Some points, one per row:
[-34 -24  38 -44  26  36 -53 -33  21  59 -52  -9   7  44 -19 -36]
[-23 -22   1  63  76  82 -42  30 -40 -12 105 -14 -11  31  24  76]
[-39  83 -41 -94 -61 -77 -77  -2  51  32 -38 -13  96 -20   7  56]
[-36  72   6  24  31  -7  21  -1  -9  68 -24  -1  46  -2  -8  29]
[ 36   8 -23 -60 -68 -75 -33 -11  58  83 -61 -13  12 -43  31  28]
[  5 -62  52 -64 -76  79  53 -14 -31 -46 -19 -10 -50  21 -10 -38]
[-37  50  -3  77  52 -73  73  21 -24   4 -37  32  61  36 -11  11]
[-25  36 -10 -18  -4 -44 -11   8   2  49 -40  -7  10  24   6  38]
[-42  52 -17 -14 -34 -33 -19 -46  24  86 -23  -7  69 -40  -3 -10]
[-41 -43 -12  35  13  36   2   3 -14  24 -39  -4  30  19 -15 -47]
[ 53 -52  20 -82 -20  78   4   3 -34 -76  15 -36  34   6   8 -65]
[-30 -40  61 -63 -73  65  91  22 -26 -75  10  -2   9   4 -24 -54]
[-25  -9  -6  33  25 -34 -48 -14   1   0  -7   6  26 -41 -25 -21]
[-33 -44  64 -93 -51  -1  78 -32   4 -11   4 -16 -13  41 -13 -80]
[-34 -21  12  21  30  15  -9 -16  -8 -37 -19   9 -22  40  -8 -29]
[ 91  35  -5  49 -41 -21  70  41  58 -13  85  72 -20 -62  74  38]
[-51  62  21  22  30  20  -8 -28 -27  55   3   8  37 -26 -27 -31]
[ 99 -61  10 -79  23  78 -31  23 -13 -76  65   5 -43  -3  19  10]
[  6 -40  13 -94 -51  18 -45  24  -9 -51  18 -16 -54  32  22  59]
[-37  65 -32 -83 -44 -85 -34 -36  38  35 -34 -13  36  12 -13  43]
[ 86 -45  22 -50 -52  96 -37 -46 -19 -36  89 -21 -47 -15  -4 -34]
[ 21 -28  -8  76  28  47 -43 -32  -3 -84  60  15 -43 -46  -7 -44]
[ 96 -37 -10 -28 -25 103 -44 -24 -18 -85  89 -11 -16   3 -20 -33]
[-34  38  20  35  -8   9  -2 -11 -15  62  40  14   5 -13 -20 -23]
[-11  67  -6 -54 -48   7 -62 -18  53  31 -45 -10  67 -28  23  51]
[-29  76   8 -63  17   1 -16 -20 -14  34  -6 -29  70 -33 -25  57]
[-34  34  13  37  11 -50  39 -14 -21  77 -15 -14  69   1 -24 -53]
[-26  65  -3  66  60 -27 118  63 -13  86 -56  61 -43  69   6  72]
[-36 -28  10  45 -31  31  39  -6 -28 -43 -10 -10 -43  30 -25 -52]
Then 10 other points, each followed by its number:
[-42  51 -30  -7  21 -22 -32 -11  32  60 -17  18  24  12  -5   0] 0
[-55  48  12  40  12 -27  -5  -5  -5  83 -14  -5  16  37 -18 -18] 1
[ 93  79 -61  -8 -65 -20  50  21  49  56 -16  -2   1 -28  83  86] 2
[ 89  29  -5  47 -38 -17  62  38  54 -17  81  67 -21 -57  68  33] 3
[120 -50  -5 -15   4  38  18  19  -9 -69  47   4 -13 -38  26 -12] 4
[-20 -46  18 -11  27  26  55  32 -36 -40  -6 -19 -41 -38  -6   6] 5
[-27  66 -15 -52 -42 -26 -59 -22  12  71 -18 -17  60 -42   6  22] 6
[125 -39 -60  18 -47  55  11  -5  12 -80 118   5 -51   2  32  -7] 7
[ 35  -4 -16 -19  -8  26 -30   0  22 -40 -20  -6 -14 -28  -2  37] 8
[-24  -9  -4  31  23 -38 -52 -16   0   0  -5   6  30 -51 -27 -27] 9
Which three of these numbered points are nearest to each point below, ignoring the 3 directions in which the first points spread most? Their numbers follow each, nearest first.
[ -6 -20  -2 -24 -22  21  -8   0  17 -38 -68 -10 -20 -23  -2   2] > 8 5 0
[ 89 -37 -22  89 -19   9  21   9  31 -42  97  42 -63  33   1 -32] > 7 1 3
[ 87 -27 -21  63 -25  13  13  -5   9 -57 111  50 -28 -38  44  -2] > 7 3 4
[ -1 -43  15  49  31  46 -31 -21 -19 -60  47   1 -23 -14 -25 -85] > 9 0 6
[-27  67 -15 -48 -37 -28 -56 -20  10  69 -18 -18  57 -40   4  23] > 6 1 0
[-30 -50   2 -39 -23   0  54  23 -10 -38   8 -13  13 -27   0 -20] > 5 4 8
[-43  55 -30 -11  21 -17 -42 -11  37  59 -14  18  23  12  -6   4] > 0 1 6
[-57  46  16  46  14 -29  -2  -5  -4  82 -12  -5  17  37 -20 -24] > 1 6 0
[-11  78 -31 -32 -40 -61 -12  41  14  44  -1  -9  25 -63  23  84] > 5 6 8
[ 81  34  -3  47 -39 -21  70  37  51  -7  80  67 -17 -52  68  32] > 3 2 7
[-28 -50   3 -31 -18   4  48  19 -11 -40  11 -12  10 -26  -2 -25] > 5 4 8
[  3 -19 -21 -33  -3 -24 -16  32 -11   3 -85   5 -31  45  16  34] > 8 5 0
[-54  49  13  41  13 -32  -4  -1  -6  82 -18  -7  23  37 -19 -16] > 1 6 0
[ 28 -31  -6  68  26  43 -43 -29  -3 -82  62  14 -41 -43  -7 -46] > 9 0 6
[-47  -8  10  55  10 -17 -39 -35 -27  17  17 -13  29 -43 -11 -67] > 9 6 1
[-29  68  10 -64  12   5  -8 -18 -12  36  -8 -27  67 -30 -23  49] > 6 5 8
[104 -48 -10 -10 -31 -17 -14   5 -17 -62   2 -20  12  -3  22   4] > 4 8 7
[-41  51  18  15  32  23 -10 -24 -29  40   8   5  34 -28 -24 -34] > 6 1 0
[ -9  75  16  50  -9 -49  87  14   2  91 -45  67   1  20  -9  12] > 3 7 4
[  0 -41  13  52  36  43 -35 -21 -19 -59  51   3 -23 -11 -24 -81] > 9 0 6
[-24 -50   2 -34 -22  -3  51  22 -11 -42  12 -12   8 -24  -2 -24] > 5 4 8
[ 51 -30 -11  59 -38 108  54  33  69 -35  22  40 -50 -58   9 -20] > 3 8 2
[ 57 -40  16 -89 -65 127 -49   9 -20 -61  74 -17 -36 -43   7 -77] > 6 1 0
[-41 -18   0 -82  17 -16 -47 -18  36 -17 -27   4 -15  -6   0 -15] > 0 8 9
[-39 -18  -2 -75  14 -14 -42 -19  37 -20 -28   3 -13 -10   1 -15] > 0 8 9
[-43  71  -2 -64 -23 -82 -16 -13  41  34 -83 -26  35  -1 -12  60] > 8 5 0
[117 -28 -19  14 -50   9   7  48  -1 -32  19 -21 -25 -96  30  41] > 4 5 8
[  63  -40   18 -100  -72  127  -53   11  -22  -61   81  -18  -37  -48    8  -80] > 6 1 0
[107 -55   0   5 -27 -58  27  27   0 -82 -16 -18 -29 -23  21  43] > 4 8 5
[-41 -25 -17  36   5 -53 -33 -50   1 -14  -3  -6   9   6  -2  -6] > 9 0 1
[-28  -3 -25  32  27 -79  88 -13 -26  58 -52  22  29  10   2 -48] > 4 7 8
[-46  24  22  19 -20 -20  63  -8 -24  56  17  -4  22  62  -7 -37] > 1 6 0
